Rows are one point carried round by a steady rotation, each followed by how many ticks it has turned.
The counts run from 0 to 1334.
126  111  119  105  89  96  104  108  79  84  103  77  132  63  90  105  108  75  101  117  105  103  126  101  155  114  100  107  107  129  119  95  129  85  111  113  101  123  66  83  106  98  83  75  134  112  95  89  92  93  83  127  84  84  128
746
90  110  70  118  106  87  130  144  128  95  81  102  99  120  116  85  104  111  104  111  95  98  100  97  159  103  93  106  98  108  102  90  114  86  88  79  98  105  74  78  134  88  119  85  108  124  122  88  81  85  94  131  99  85  133
277
94  117  62  107  109  126  120  115  115  85  108  79  114  84  119  113  110  98  87  111  101  107  106  94  139  102  79  75  94  92  92  109  103  69  76  105  108  125  113  88  143  105  70  63  107  105  81  108  105  99  91  147  116  91  125
834
117  125  104  102  109  117  114  100  76  103  103  86  121  63  104  103  127  84  105  101  108  97  113  96  124  101  78  97  125  151  120  100  128  84  98  107  85  137  60  89  98  97  106  92  129  93  102  111  96  113  76  138  77  96  129
1137
122  126  83  128  109  106  114  127  102  88  86  109  106  65  114  91  105  105  109  115  69  99  87  105  170  86  81  112  88  126  110  96  113  97  101  121  106  106  81  82  109  85  103  79  107  113  125  100  93  98  94  126  107  76  129
474
107  147  69  121  99  88  110  147  105  95  91  75  117  90  114  78  86  116  125  104  110  88  115  88  145  89  109  103  71  103  102  108  77  104  105  102  98  123  80  103  112  70  107  78  95  112  122  108  71  83  100  124  118  116  125
785
92  136  86  121  98  93  125  143  102  70  101  79  107  81  116  75  90  87  115  117  103  90  92  114  162  106  111  113  78  110  103  98  94  123  106  108  104  108  83  91  94  57  119  82  101  108  119  107  74  96  94  127  121  87  118
1175
81  112  74  108  86  103  112  147  125  76  102  84  105  122  117  96  84  125  104  119  123  84  101  114  148  99  102  102  79  70  93  108  105  76  86  92  106  127  87  87  108  71  104  88  100  122  114  114  78  96  85  129  113  106  123
978
91  113  109  106  101  120  101  115  78  75  111  76  120  56  96  105  121  79  89  111  89  103  105  110  161  104  108  113  91  114  123  97  103  98  120  114  122  114  75  80  92  88  87  63  120  97  103  81  91  103  106  136  98  62  110
1313
106  129  101  115  99  117  81  133  89  82  104  87  120  93  99  100  115  110  109  115  106  91  98  121  144  88  109  112  91  116  133  109  119  68  115  120  105  126  64  86  67  66  111  86  113  106  109  83  88  112  93  136  79  104  106
541
105  142  69  101  99  117  107  123  126  108  101  89  98  103  141  80  109  103  92  122  88  89  84  102  118  79  87  74  113  129  111  99  99  80  85  91  86  132  74  92  118  78  119  98  95  96  106  115  96  121  72  136  65  101  111
1287
99  101  93  106  74  107  94  123  134  84  108  86  94  130  123  82  109  117  94  122  96  80  100  93  142  84  104  113  119  102  126  88  118  72  103  90  87  116  56  74  107  82  121  97  115  105  122  102  85  94  92  131  60  81  112
1049
105  102  71  108  106  105  122  120  129  71  107  82  93  91  112  103  110  99  100  116  92  86  111  89  146  101  92  89  113  107  109  91  100  63  80  100  91  108  81  88  167  104  91  78  117  106  82  93  85  89  87  131  87  88  136
1224
114  134  98  135  88  83  115  131  105  98  90  77  128  88  110  77  107  88  83  115  102  120  98  100  147  117  97  105  88  118  118  92  115  118  98  95  101  108  73  85  103  80  108  62  115  124  124  102  80  86  104  144  111  84  118
548
90  126  98  94  104  111  119  98  97  101  124  67  107  74  127  86  121  68  71  108  106  99  111  82  129  106  89  79  127  135  117  86  96  97  97  85  92  127  72  85  113  102  104  85  127  84  109  110  100  102  90  149  80  67  111
374
121  117  105  107  58  95  108  110  112  74  103  75  127  93  125  68  80  111  116  117  113  84  104  88  155  103  118  106  89  84  98  84  119  103  124  100  100  121  73  85  93  80  90  81  107  121  118  132  97  74  101  105  95  105  124
1056
76  143  64  105  105  135  96  144  101  95  104  87  114  101  121  91  102  116  106  108  112  89  91  111  142  75  99  102  71  92  108  114  89  73  102  107  112  132  88  90  80  60  116  85  89  94  118  105  94  112  99  139  105  107  105
21
87  133  68  97  132  121  103  116  108  105  116  88  84  99  121  90  125  98  120  99  91  80  115  83  137  69  102  102  106  127  126  97  82  69  105  108  91  118  70  92  120  88  124  90  109  72  112  87  86  108  95  137  76  81  118
332
102  122  102  112  100  92  113  126  84  110  75  100  129  83  104  76  107  102  115  98  95  87  114  91  160  86  105  106  101  126  102  84  108  111  129  81  114  117  45  84  90  93  117  85  106  108  147  92  97  86  107  119  91  83  133
993
110  116  106  105  69  68  111  119  102  88  102  61  132  90  106  76  81  93  104  114  122  101  127  86  155  115  120  100  99  101  102  91  110  112  120  92  101  120  66  82  107  88  96  79  119  120  120  117  87  64  101  115  109  94  127
742
108  125  69  111  93  106  81  123  115  104  83  92  130  112  114  80  99  140  117  109  98  93  125  72  150  62  111  98  94  85  111  102  100  75  120  103  110  117  63  80  113  90  109  82  93  108  137  101  97  75  113  125  85  101  120
918
92  133  64  98  91  97  119  120  128  109  105  68  119  120  135  72  92  105  101  109  134  100  114  75  119  99  93  80  97  89  92  93  107  83  85  73  82  135  92  85  120  88  98  87  103  114  107  126  101  87  86  132  99  119  115
68
110  111  94  90  98  118  120  101  103  94  108  103  125  103  117  100  110  116  124  92  131  78  115  78  122  96  78  96  116  98  100  98  139  53  92  96  85  144  77  84  106  102  96  95  129  102  104  125  101  103  72  132  80  114  130
1334
87  98  106  91  83  124  117  95  95  72  117  51  132  79  98  99  103  80  98  111  127  89  123  87  149  110  121  86  104  84  99  90  117  82  118  88  112  123  84  90  100  103  68  63  121  98  77  93  113  84  97  124  90  89  119
880
61  107  77  93  104  124  129  127  123  85  106  53  102  100  116  100  111  97  94  118  109  69  107  103  130  97  118  68  99  99  98  96  81  76  97  72  108  127  85  96  140  93  96  82  97  96  70  91  88  98  93  126  81  100  124
838
97  135  93  102  84  107  84  122  82  90  100  58  127  71  113  81  104  84  85  132  88  96  109  120  145  81  123  82  87  124  114  101  87  111  128  108  118  128  64  88  86  63  94  82  97  102  111  94  94  98  97  119  83  101  103
926
96  137  67  110  115  127  128  120  107  91  91  77  116  75  128  83  97  91  142  99  91  80  103  80  154  79  121  83  89  107  82  93  106  85  122  101  104  114  101  95  103  82  83  68  94  99  88  82  122  94  92  102  102  113  120
11
67  114  95  104  94  132  116  121  116  81  104  101  101  117  128  84  104  111  97  107  112  77  80  104  163  92  98  115  91  82  109  83  115  103  112  91  108  124  76  80  78  72  119  86  105  106  133  115  97  107  109  136  103  67  114
97
100  136  63  118  102  107  144  129  142  96  96  86  96  110  143  70  94  111  120  102  101  84  89  75  139  100  92  88  96  97  89  86  101  99  80  85  93  117  88  97  131  83  112  90  96  109  112  127  90  94  93  123  105  108  133
905
106  142  85  118  120  125  125  114  96  126  99  87  131  97  122  85  129  101  111  77  116  105  117  56  125  102  95  89  106  120  115  91  123  96  105  86  94  122  80  92  96  107  114  73  116  96  114  105  97  101  115  151  97  91  118
440
94  125  64  109  94  124  115  133  129  86  96  101  101  122  128  92  96  128  117  111  112  86  88  99  143  88  83  105  85  77  95  108  125  64  88  104  97  127  97  84  102  72  107  89  101  113  110  115  105  109  84  131  102  107  125
1292
92  102  107  90  95  87  95  116  87  98  99  91  127  109  96  90  104  95  96  115  126  98  132  97  151  97  104  110  107  113  114  97  128  70  108  82  100  125  58  66  82  92  115  92  130  113  131  84  100  82  84  136  75  79  122
1126
136  120  121  117  81  110  89  108  95  79  115  70  123  81  105  101  120  100  108  110  102  99  122  78  137  101  107  106  110  111  135  93  127  84  118  124  94  122  57  90  96  89  89  72  130  108  99  100  78  90  100  130  74  92  123
1061
108  146  73  87  105  100  122  108  97  105  113  75  107  62  131  81  102  71  99  118  93  100  105  96  127  96  83  75  108  152  95  96  82  94  86  108  86  136  88  89  131  83  96  93  110  94  99  119  95  101  71  126  93  104  121
895
113  103  109  114  84  131  127  95  98  73  112  92  117  67  113  101  119  96  90  105  104  92  84  99  155  113  74  101  97  98  104  86  128  99  96  117  105  129  86  86  105  98  81  79  121  102  105  139  95  104  97  137  109  71  131
237
